[[112 112 111 104 118 145 107 116 103 136 128 102]
 [123 111 126 118 135 148 113 153 137 135 108 154]
 [132 154 140 150 128 154 122 127 108 103 115 105]
 [144 115 129 150 138 118 130 116 109 134 146 123]
 [124 147 155 129 102 123 123 113 136 111 111 135]
 [154 150 140 130 118 109 147 124 147 127 113 101]
 [129 126 128 116 126 130 108 148 130 129 124 141]
 [152 122 147 126 154 101 101 147 107 121 144 106]
 [135 115 106 153 138 132 127 155 118 142 139 107]
 [123 134 138 134 116 113 102 148 149 151 116 127]
 [138 155 152 121 106 150 149 107 107 153 139 154]
 [148 145 119 144 107 155 136 117 114 137 140 102]] --> 148

[[127 126 133 124 121 137 143 137 145 137 126 133 124 114]
 [137 146 143 125 116 119 118 108 121 133 142 148 135 133]
 [114 120 121 133 142 139 143 128 135 126 123 132 129 135]
 [131 119 114 120 118 120 131 135 119 133 146 131 131 139]
 [123 127 128 131 131 119 117 137 148 131 113 119 132 132]
 [118 124 139 130 126 149 149 126 126 127 127 129 114 114]
 [100 133 129 128 139 132 139 133 132 126 119 109 109 132]
 [142 114 125 146 140 132 127 126 106 118 134 132 135 130]
 [140 128 124 120 113 126 136 122 115 127 140 140 129 131]] --> 140

[[127 125 125 126 129 134 135 125 150 148 139 135 126]
 [128 131 132 127 128 120 123 128 109 110 119 123 130]
 [129 136 136 134 130 121 121 138 107 108 117 123 132]
 [131 132 128 132 126 128 118 137 107 111 113 120 130]
 [128 133 136 131 130 119 125 131 115 114 120 123 131]
 [129 129 127 131 129 136 130 134 142 143 136 134 126]
 [125 114 112 118 117 128 116 115 106 113 113 116 118]
 [134 141 140 138 135 134 133 144 138 138 135 135 137]
 [129 128 125 128 125 125 118 130 105 109 112 119 128]
 [125 121 120 124 122 122 120 121 105 109 116 119 124]
 [123 120 120 119 123 120 123 115 117 116 118 120 121]] --> 123

[[109 125 137 138 110 123 104 119 105 141 115 142 129 105]
 [104 120 113 141 135 108 112 124 136 122 102 116 134 150]
 [154 141 125 134 120 117 132 144 152 134 140 107 104 148]
 [108 153 119 144 103 122 129 152 120 120 103 150 143 121]
 [102 113 154 131 126 120 105 135 114 150 154 127 121 121]
 [110 147 102 110 149 111 135 103 129 151 145 117 121 119]
 [110 108 133 132 134 114 149 123 132 117 123 146 115 148]
 [113 142 116 153 134 142 130 109 151 141 123 136 131 126]
 [153 133 139 131 106 103 106 124 103 126 117 102 146 147]] --> 153

[[126 137 126 136 126 115 131 131 117 130 135]
 [128 128 128 128 128 128 128 128 128 128 128]
 [128 105 131 118 125 116 131 120 119 133 110]
 [135 119 139 116 124 112 138 116 126 129 126]
 [127 118 130 133 123 129 127 127 126 126 125]
 [118 121 131 122 129 132 131 121 131 137 118]
 [122 115 142 135 133 127 133 134 123 128 134]
 [128 132 127 124 131 129 128 126 133 136 126]
 [134 120 121 131 119 122 120 124 136 108 113]
 [127 127 126 131 140 123 129 134 119 128 131]
 [123 123 128 123 120 135 133 127 141 126 124]
 [132 122 125 122 113 117 134 130 143 113 119]] --> 132

[[148 133 109 139 112 117 147 118 124 116 134]
 [121 120 130 144 136 141 137 107 120 140 117]
 [104 106 140 142 151 121 143 139 152 151 148]
 [140 133 117 145 136 144 145 110 126 129 112]
 [142 138 115 115 125 145 110 116 117 127 112]
 [106 104 140 150 146 116 132 116 154 148 143]
 [139 127 115 129 121 107 152 135 132 115 132]
 [107 119 120 130 153 111 148 156 151 156 148]
 [142 139 122 130 129 132 128 110 124 124 112]] --> 142
---
[[128 143 109 123 112 135 131]
 [126 143 105 125 102 137 134]] → 128

[[143 144 132 120 132 105]
 [149 112 119 115 125 128]] → 143

[[134 155 136 136]
 [120 131 139 133]] → 134

[[123 147 106 154 112 153 150]
 [140 150 124 106 146 140 124]] → 123

[[136 135 129 153 121 120]
 [115 133 108 124 124 128]] → 136

[[125 157 117 145 152 128 125]
 [104 152 125 150 143 146 140]] → 125

[[156 149 142 120 129]
 [152 140 139 121 129]] → 156

[[105 119 128 141 153 125 136]
 [100 109 141 154 157 138 123]] → 105
---
119  123  105  117  126 => 105
105  123  121  130 => 123
140  106  145  141   99 => 145
113  101  129  120 => 101
117  116  130   99  121  148 => 99
131  127  134  104   99 => 134
113  102  131  148  118  127 => 148
133  133  130  156  123  130 => 156
151  128  134  116  109  137 => 116
---
Q: [[117, 111, 117, 114], [107, 112, 136, 136], [150, 132, 128, 140]]
A: 117
Q: [144, 114, 118, 150]
A: 144
Q: [146, 158, 126, 141]
A: 146
Q: [[111, 149, 126, 134, 102, 139], [113, 135, 109, 131, 115, 102]]
A: 111
Q: [143, 139, 106, 142]
A: 143
Q: [[110, 130, 102, 139, 144, 146], [131, 146, 128, 144, 141, 151]]
A: 110
Q: [[139, 143, 132, 125, 140, 114, 151], [122, 110, 122, 138, 113, 155, 112]]
A: 139
Q: [[121, 130, 118, 115, 120, 130, 122], [136, 108, 137, 141, 135, 101, 136], [114, 142, 117, 129, 125, 139, 136]]
A: 121
Q: [126, 117, 140, 147, 153, 153]
A: 126
Q: [150, 133, 133, 119, 136, 139, 131]
A: 150
---
[[156, 150, 104, 138, 121], [148, 149, 110, 122, 104], [152, 138, 119, 133, 111]] | 156
[[114, 139, 116, 144, 146, 140], [137, 114, 147, 125, 117, 112], [128, 147, 132, 153, 137, 126]] | 114
[[137, 146, 114, 122], [103, 149, 153, 153], [122, 119, 130, 116]] | 137
[[125, 133, 144, 121, 140, 105, 151], [118, 110, 109, 124, 129, 107, 130], [119, 118, 111, 123, 140, 102, 145]] | 125
[[135, 124, 156, 139, 148, 118], [121, 127, 114, 125, 141, 146], [124, 139, 111, 115, 124, 112]] | 135
[[119, 122, 135, 122, 141], [147, 122, 130, 150, 130], [128, 144, 138, 124, 135]] | 119
---
98,144,157,111
122,137,117,142
147,115,135,128
-> 117

136,147,136,157,147,138
133,142,137,140,134,137
-> 147

150,128,132,129
107,136,129,126
107,130,118,126
-> 129

107,147,120,123,125,150
153,120,101,132,122,127
119,148,131,115,100,130
-> 122

106,126,102,153,132,146
122,148,106,149,125,150
112,107,126,130,103,136
-> 125

106,130,99,127
111,135,100,130
-> 99

122,140,157,146
140,128,118,134
133,135,128,130
-> 118
---
Q:
[[145 136 122 135 126 145]
 [138 134 124 123 127 155]
 [142 135 131 131 121 137]]
A: 124

Q:
[[ 99 137 106 130]
 [118 127 138 128]
 [132 126 100 128]]
A: 138

Q:
[[116 126 142 119 116]
 [149 111 142 144 146]
 [123 118 120 132 130]]
A: 142

Q:
[[123 151 113 130 130 140]
 [121 140 138 133 123 136]
 [133 142 141 135 120 118]]
A: 138

Q:
[[122 123 118 127 136 105]
 [111 106 110 113 139 110]
 [109 122 136 109 151 133]]
A: 110

Q:
[[129 107 144 143 134]
 [129 135 141 118 127]
 [119 130 117 119 119]]
A: 141

Q:
[[103 119 129 142 124]
 [102 119 134 142 124]
 [121 115 134 134 124]]
A: 134

Q:
[[131 127 132 131]
 [116 122 143  99]
 [123 132 132 133]]
A: 143
---
[133 112 155 117] -> 117, 133

[131 106 103 151 135 141 146] -> 146, 131

[[139 147 132 135]
 [155 130 144 105]
 [106 125 106 152]] -> 135, 106

[116 156 111 116 144 123] -> 123, 116

[[132 113 103 116 111 128 111]
 [131 140 104 137 141 148 135]] -> 111, 131

[111 101 103 112] -> 112, 111

[[130 122 104 133]
 [149 135 102 133]
 [149 102 126 127]] -> 133, 149

[136 155 135 130] -> 130, 136

[142 139 132 137 151 140 143] -> 143, 142
---
[[115 100 101 111 138 101 133]
 [119 157 155 138 117 102 153]
 [142 154 155 144 138 114 105]] out 142

[[147 115 120 121 152]
 [112 144 141 133 109]
 [122 129 152 152 115]] out 122

[[142 107 122 124 108 132 112]
 [111 127 130 117 141 107 112]
 [141 113 116 106 129 125 115]] out 141

[[105 128 108 132 123 118 151]
 [113 136 109 138 122 115 155]
 [106 137 108 134 120 136 128]] out 106

[[114 127  99 111]
 [122 143 126 120]
 [120 125 121 116]] out 120

[[117 138 127 125 107 115]
 [137 131 138 117 129 125]
 [117 132 136 101 137 138]] out 117

[[107 124 151 142]
 [125 105 107 116]
 [149 107 111 131]] out 149

[[109 128 131 151 120 130 137]
 [113 125 133 145 122 130 135]
 [119 124 135 129 125 126 131]] out 119

[[148 136 111 153 107 115 124]
 [133 139 137 147 133 151 127]
 [127 134 147 130 146 155 132]] out 127

[[135 120 132 124 126]
 [134 122 132 125 126]
 [154 153 138 152 117]] out 154
---
[[127 116 116 143]
 [147 155 127 103]
 [134 144 128 112]] → 128

[[146 111 143 102 115 142 146]
 [121 120 103 131 107 101 113]
 [142 118 104 140 147 148 102]] → 104

[[107 150 150 150 148 148 127]
 [106 134 112 111 108 131 142]
 [111 149 114 115 115 150 107]] → 114

[[116 122 103 149 142 139 146]
 [118 117 106 145 145 131 144]
 [129 109 132 112 121 112 113]] → 132

[[143 128 106 138 142 145]
 [148 113 131 108 116 141]
 [137 144 119 108 104 109]] → 119

[[157 132 107 113 118 145]
 [142 101 115 129 147 153]
 [155 107 127 104 123 149]] → 127

[[105 119 130 110 145]
 [119 100 152 150 154]
 [119 134 111 119 127]] → 111

[[103 130 150 104 129]
 [151 154 101 145 155]
 [146 111 129 119 103]] → 129
---
[[154 134 104 145 114 138]
 [126 123 131 143 133 138]] value 133

[[137 101 118 134 143]
 [115 108 127 121 104]] value 121

[[157 130 126 157 130 154]
 [128 156 156 128 156 128]] value 156

[[142 147 123 156 129 126 107]
 [154 150 138 141 137 137 152]] value 137

[[103 135 101 110]
 [114 113 122 131]] value 122

[[123 123 131 134 151 135 125]
 [131 134 131 134 151 135 125]] value 135
